[127 146 143 155 120 122 132] out 155, 146

[129 127 109 100] out 129, 127

[[132 140 147 129 112 108]
 [137 114 140 114 121 126]
 [139 129 118 112 100 150]] out 150, 147

[[146 135 101 148]
 [152 135 134 139]] out 152, 148

[121 108 106 118] out 121, 118

[[146 100 155 116 139 125 136]
 [141 104 154 119 133 119 127]] out 155, 154

[131 143 129 157] out 157, 143

[128 137 130 114 107 126] out 137, 130
---
121	126	150	157 value 121, 157

153	104	134	148	100 value 153, 100

123	117	148	106	112 value 123, 112

131	124	115	120	130	149	132 value 131, 132

104	116	140	115	139	127 value 104, 127

130	135	124	124
109	150	116	108
120	111	126	154
value 130, 154

104	100	117	112	123 value 104, 123
---
[[116 123 117 136 130 129]
 [119 122 120 134 129 124]
 [135 144 149 124 138 123]] result: 136

[[127 127 123 133 125]
 [122 135 129 138 132]
 [129 133 105 138 113]] result: 123

[[140 117 136 112 114]
 [129 122 132 124 122]
 [137 101 141 108 109]] result: 136

[[140 113 142 132 104 125 150]
 [129 133 110 128 107 101 130]
 [131 116 147 145 114 127 109]] result: 104

[[115 143 125 146]
 [104 116 116 132]
 [137 124 157 115]] result: 143

[[156 140 107 125 135 108]
 [131 120 140 130 130 124]
 [151 134 110 127 127 111]] result: 125

[[134 142 143 141 127 141 130]
 [122 129 132 151 152 124 125]
 [135 130 128 135 128 127 134]] result: 127

[[111 146 129 142 153 108]
 [114 111 111 132 106 109]
 [ 98 135 108 141 153 110]] result: 142
---
[[120 129 125 132 134]
 [137  98 138 106 133]
 [130 141 128 131 109]] out 137

[[132 107 117 151]
 [108 114 149 146]] out 108

[[132 127 115 134]
 [155 116 127 138]] out 155

[[128 122 133 128 126 128 125]
 [125 134 157 129 122 148 129]] out 125

[[139 133 122 121 125 126]
 [133 116 139 139 102 145]] out 133

[[155 115 121 119 123]
 [122 125 118 120 123]
 [118 109 123 123 107]] out 122

[[133 130 121 145 121]
 [130 153 110 153 151]
 [130 149 123 106 149]] out 130

[[136 133 134 115 132 120 132]
 [135 126 138 147 112 144 117]
 [124 122 130 129 146 100 148]] out 135

[[146 142 106 150 157]
 [118 116 128 118 124]
 [126 122 129 128 124]] out 118
---
[[115 114 115 117  98]
 [120 138 127 146 153]
 [128 134 129 125 146]]
153, 98

[126 154 103 130 121 151 152]
154, 103

[116 105 140 140 107 139 155]
155, 105

[111 145 106  98]
145, 98

[[134 111 139 150 125 141 133]
 [120 142 112 111 123 137 141]
 [147 100 155 156 114 149 146]]
156, 100

[[130 131 141 128 127 128]
 [149 103 131 124 131 121]]
149, 103

[138 105 111 127 132 118]
138, 105

[147 132 117 104 124]
147, 104
---
[141 119 124 152 143 128] => 152, 143

[[105 142 138 122 124 129]
 [119 134 126 123 124 133]
 [145 119 111 128 126 135]] => 145, 142

[[111 131 148 101 129]
 [136 126 118 142 125]
 [118 130 140 112 126]] => 148, 142

[136 143 102 127 120] => 143, 136

[134 100 106 136 147 125 144] => 147, 144

[[128 130 147 145 129]
 [128 131 151 138 128]
 [153 132 128 128 129]] => 153, 151

[[122 125 117 138]
 [139 128 137 127]
 [123 119 151 153]] => 153, 151

[[116 118 115 119 129 129]
 [125 123 126 137 140 134]
 [102 121 103 105 139 113]] => 140, 139
---
[115 141 136 111 142 152] result: 115

[[141 124 124 141 130 132]
 [132 137 113 141 136 129]
 [117 131 132 130 107 120]] result: 117

[156 145 122 154  98 149 112] result: 156

[127 128 128 134 158] result: 127

[127 103 129 118 115] result: 127

[[128 135 117 132]
 [117 128 125 151]
 [137 127 129 107]] result: 137

[114 147 133 151 117 132] result: 114
---
Input:
[[151 134 132 116 137 118 139]
 [131 135 147 117 116 117 153]]
Output: 116

Input:
[[111 124 145 129 113]
 [105 100 131 133 138]]
Output: 131

Input:
[[126 129 108 137 110 129 103]
 [131 122 103 133 110 123  99]]
Output: 110

Input:
[[131 120 129 143 129]
 [150 125 133 131 136]]
Output: 133

Input:
[[128 134 119 158 130]
 [142 123 125 120 114]]
Output: 125

Input:
[[152 124 117 129 114 126]
 [132 113 134 140 140 147]]
Output: 140

Input:
[[139 102 111 137 123]
 [135 109 107 123 143]]
Output: 107

Input:
[[139 130 124 128 131]
 [130 120 135  99 128]]
Output: 135

Input:
[[131 131 114 135 122 126 106]
 [125 126 144 120 133 132 153]]
Output: 133

Input:
[[132 108 115  99]
 [127 152 105 152]]
Output: 152
